One turn moves every row onto another: examples first, then more rows asked
Q_527: [  5.9   1.0  -9.3  -9.2  19.4  -9.3 -23.1   2.5  -2.0  -9.2 -15.0 -26.5
  -3.5  17.8  -2.5   4.6  16.6 -21.3  -8.5   6.6  14.0  25.5 -10.7  22.9
  20.7  11.4  18.1   4.9]
Q_425: [-10.6 -27.3  -3.4   5.8  14.7   6.7 -17.2 -10.5  23.5   0.6   1.2  15.4
  16.5   2.6  10.8  21.5 -20.6   6.2  -4.9  -1.5 -15.3   1.0  -7.5 -19.9
  -1.0  32.0  -4.6  -3.8]
Q_235: [ -8.9  15.7 -19.2 -15.7  31.6 -21.5  -3.0 -29.9  20.0  12.1 -42.2  32.3
  13.7  -5.8  -4.2  -1.9   9.6   0.5 -20.5  -5.8 -41.4 -25.6  -8.3   6.1
  15.4  20.0   6.5  11.4]
Q_431: [  5.6  -2.8   5.5  25.7  16.6  -1.3 -15.2   6.1  23.1  -7.9 -18.8  16.5
  12.3 -16.2  -2.9  -4.1  34.1 -16.1 -19.8  15.5 -30.8  18.2 -20.5  -7.5
 -12.5  26.9  -8.5  38.8]
Q_291: [-12.3  20.3   8.2  -0.3  -3.3  -4.8 -14.3  -3.7 -28.1  12.9 -12.3  14.0
  -8.7   2.7  -1.1  -8.5 -21.3   6.2   8.0  12.0 -20.6   4.2 -37.8  29.1
   9.8  31.8  -7.2   7.2]
Q_443: [ -4.4   9.4 -11.4 -15.6  18.2 -24.2 -16.0  -9.0  23.9 -11.4  18.6  25.6
  27.9  15.9 -21.2  -7.2  13.5  -2.3 -17.8   8.8  -2.7  30.8 -28.2  11.4
   7.3  11.1 -11.0   5.0]
Q_414: [  1.1  -9.0 -12.2  -7.5   9.7  -8.3   3.3  -0.6 -15.0 -10.8 -40.3  13.3
   7.4 -12.1 -22.0  -8.8  51.9   6.2   1.1  -0.7   0.7  14.4 -39.8  -7.3
  18.8  23.0 -17.8  18.2]
Q_92: [-10.4  -9.7  -1.4  12.8  30.4  -7.2  -4.9 -28.4  17.8   0.2 -43.8 -13.1
  -5.0 -18.9   4.8   2.1 -14.9 -16.0  -1.1  -1.1  -7.3   5.6  19.2   5.3
  18.0   7.5   8.0   5.6]
Q_748: [  3.5  -3.1 -32.5   6.3   0.7 -36.6 -10.6   0.4  10.0  13.9 -19.9   8.1
   8.2  23.0 -14.0 -14.5 -18.4 -11.3 -16.1  -5.7  -7.2  -4.1   7.3  12.9
   4.3   3.3   5.9  16.7]
Q_503: [ 10.0  12.5  15.7 -19.8  -4.3   5.5  -8.0  -0.6  10.4   4.6 -12.3  -0.1
  -1.0   5.3 -11.8  28.5   8.7   6.9   0.2 -18.7  -6.5   2.7 -52.5   9.0
 -20.9   3.7 -20.3  27.7]
Q_348: [ -9.4   2.5   0.5 -27.2  26.6   0.1 -15.7 -24.4   9.7 -16.9 -20.9  -8.7
  -5.6 -13.2 -15.6   5.8  12.1 -14.7  35.4  40.9 -22.4   2.1 -21.3   5.1
  20.8   4.4  -3.2   7.0]
Q_352: [  5.5  33.8  -5.8 -12.6  24.9 -14.4 -16.4   5.7  -2.2  -3.3  -2.8  13.7
   8.7  -7.1  -3.8  -4.0   9.8 -36.2  -8.3  -6.9  -0.3  11.1  -1.1 -10.5
  -1.1  22.9 -38.8  -5.0]
Q_512: [-22.5  15.7   4.5   1.1 -16.7  -1.3 -36.1  -5.6  -2.5  -9.1 -34.4  33.3
   3.8 -24.5 -21.8 -11.5  -3.4   7.0 -10.3 -18.1  -6.4 -11.9 -35.5  -5.8
  -9.5  11.5  -8.6  20.0]
Q_163: [ 11.6 -10.0 -10.8 -10.1  21.4 -26.0 -24.3  -2.7  26.9  23.4  -9.4  29.6
  -2.5  14.6  -4.0  16.4   9.8  -2.5 -18.0  -3.7  -0.4   9.0 -47.3 -10.5
  27.6  14.6  12.5  12.5]
Q_223: [-22.2  22.8   3.6   1.0   8.0   2.6 -19.9   4.7  34.0  -0.1 -14.6 -14.2
  -3.7  -1.3  14.1  21.2  18.1  -8.2 -15.4   1.3 -19.4 -10.5 -16.4  -2.8
 -10.1  45.0  -9.3  22.8]
Q_478: [-14.7  -1.7  -5.8 -17.6   6.2 -12.3   0.9  12.9  26.3   6.2 -28.2  15.8
  33.2  12.7  -8.7  26.0   0.8 -21.0  13.0 -10.6 -10.2 -21.7 -40.4  -6.1
  -6.2  -3.3 -24.3  14.3]
Q_858: [-20.6  -5.5   7.7   1.4   8.5   8.6  -7.3 -18.7   2.6  -3.3 -47.0  26.9
  -5.5  -3.6   7.1  21.2  20.4   7.4  12.0   5.6  14.5   3.7 -33.0  -9.3
   6.9  26.3 -28.2  40.7]
Q_684: [ -2.3   5.1   3.4 -30.0  15.5 -10.7 -10.1 -17.0   5.3   9.2 -17.8  14.1
   7.1 -17.6 -13.6 -16.0   8.1  -2.3  20.0 -24.3 -19.7 -29.6  12.4  17.8
   9.6   3.5  -8.1  31.5]
Q_124: [-11.2  -8.2   2.0  -4.8  21.5  -0.6  -7.0   8.7 -10.5  18.2 -19.7  14.6
   0.7   3.2  17.8  -3.7   9.2  -4.3  -3.2 -10.3 -34.9 -11.2 -50.1   7.3
  32.4   2.0 -20.9  -0.3]
Q_591: [-23.6  10.3   7.9   1.9  28.5   9.6   3.5 -22.9  16.0  -8.3 -27.7  -6.6
  14.2  -6.0 -33.9  11.5  -2.1  -2.9   4.7  -6.9   2.8  30.8   1.6  20.3
  18.3   0.2  -3.0   1.4]
Q_245: [ 10.7  -1.6   1.0 -12.5   0.3  -1.1  16.8 -10.6  32.2  -4.8  -9.7   7.6
 -31.5 -13.5   9.1 -30.5   9.6 -10.8  12.5  12.9  -7.7  -5.4 -28.6   8.0
  21.1  11.9  -1.9  11.0]
Q_609: [  7.6  -5.0 -52.3   6.3  -1.7  -2.6 -15.3  -7.3   5.1 -25.5 -28.2  -0.1
   7.4   5.5 -10.9  -2.8  10.2  -9.1   4.6  21.0   0.1 -17.6 -27.4   0.1
 -21.1   9.5  -9.4  10.3]
Q_915: [ -3.3   1.2  33.5  -4.6 -11.8  -1.4 -15.5 -17.5   7.9 -15.6 -24.8  41.2
  13.2 -29.5  -9.0  13.0   2.7  -4.8   7.6  -6.1 -26.2  12.8 -16.2   6.1
  -1.5  11.0  20.2   7.7]
Q_339: [ -2.3 -10.6  -8.5 -17.6  -2.5 -37.9 -18.6 -17.0  11.6   9.3 -37.0   4.2
  -3.7  20.2 -17.2  -3.4 -13.1  -0.7  18.5  -4.0 -29.1  -1.9   9.1 -17.5
  11.9  18.8 -10.6  10.2]
Q_752: [-12.0  11.0 -19.3  23.1  -3.3 -16.2  -0.9 -51.0  12.0   2.0 -15.7  11.0
  -6.9 -10.5 -10.0  -4.9  15.9 -14.1  -1.6  -0.6  18.7  -7.1 -31.7  10.5
  -5.2  14.5 -30.0  11.2]
Q_178: [ -1.0  18.1  -1.4   6.1  29.8  -9.3 -15.8   0.0   6.8 -39.9 -38.8   5.8
  13.6 -20.9  -7.8   7.6   4.3  -5.3  -5.1  36.9   0.7  21.4 -19.0   7.0
   3.8  -8.9 -14.8  16.8]
Q_646: [ -2.2  13.2 -27.4 -27.4  -4.2 -15.8 -17.3  -6.9  17.5  -3.8 -45.0   0.1
  11.7  14.5   1.9  -3.5  16.3 -15.7 -28.9   5.8   5.4  20.3 -30.7  15.8
   9.2  11.3  28.1  12.1]
Q_640: [  9.4   0.9   0.5  -8.9  20.9  21.7  -2.5 -27.2 -26.3  -8.0 -20.1   7.3
  12.8  -1.8  -7.0   1.1  13.9   5.6  -3.5 -16.0  -4.4 -10.6 -16.6  36.4
   8.6  31.0  13.8  -0.8]
Q_287: [ -4.2  34.0   8.5  30.8  20.7  -2.7  -8.8  -7.5   9.5  24.8 -29.3  26.6
  19.4  13.0  -2.8   2.8  10.9  -7.4  -3.6  23.3 -10.9 -18.0 -17.8  -0.3
  13.8   5.7  18.3  11.5]
Q_420: [ -1.0   1.5   8.0  -3.6  -9.9  -3.7  -8.6 -29.1  -1.4 -13.3  -6.0  30.0
   4.8 -12.2 -17.2  10.0  13.9 -48.3   2.7   8.1  -0.7 -25.5 -16.4  20.3
   3.3  -7.8 -19.9  16.4]

Q_163 moves to Q_178
Q_591 moves to Q_339
And these:
Q_503 moves to Q_858
Q_235 moves to Q_443
Q_431 moves to Q_420
Q_752 moves to Q_291
Q_915 moves to Q_478
Q_527 moves to Q_92
Q_245 moves to Q_287
Q_425 moves to Q_609

